(in the rows, 128 means zero)
Where one turn sends some rows of the set: a few examples, then the rows asked
piro: [155  94 106 127 132 129 100 138 144 113  92 129 148  94 127]
Noris: [155  93 105 129 133 136 104 134 143 116  96 128 148  94 133]
Resif: [118 147 146 115 134 115 112 116 132 122 115 152 132 173 122]
gazap: [ 94 127 141 109 143 174 106 114 146 142 126 156 144 121 114]
Kor: [110 144 145 104 143 161 101 105 165 120 130 161 168 139 126]
tole: [132 150 133 126 127 149 119  94 150 113 130 138 139 167 130]
dofi: [150  94 108 126 135 133  97 139 150 115  92 132 152  91 128]
Fugab: [119 133 126 124 128 156 128  95 129 129 120 127 115 151 116]
rupuz: [155  91 103 122 133 133 100 135 144 111  92 130 145  95 126]
sem: [150  92 107 122 136 137 101 137 148 115  94 133 153  90 129]
las: [109 149 157 121 141 133 110 127 144 139 127 159 146 154 133]
kuz: [100 123 123  88 137 140 104 102 133 110 104 151 127 140  87]
kun: [118 141 127  89 136 132 101  95 149  92 110 155 150 157 105]
lova: [103 142 154 100 140 119  94 127 143 121 112 168 148 154 113]
kofaz: [155  94 107 132 132 134 100 138 146 117  93 131 148  93 132]

kofaz moves to piro
Noris moves to rupuz
lova moves to las
Now these:
Fugab moves to kuz
kun moves to Kor

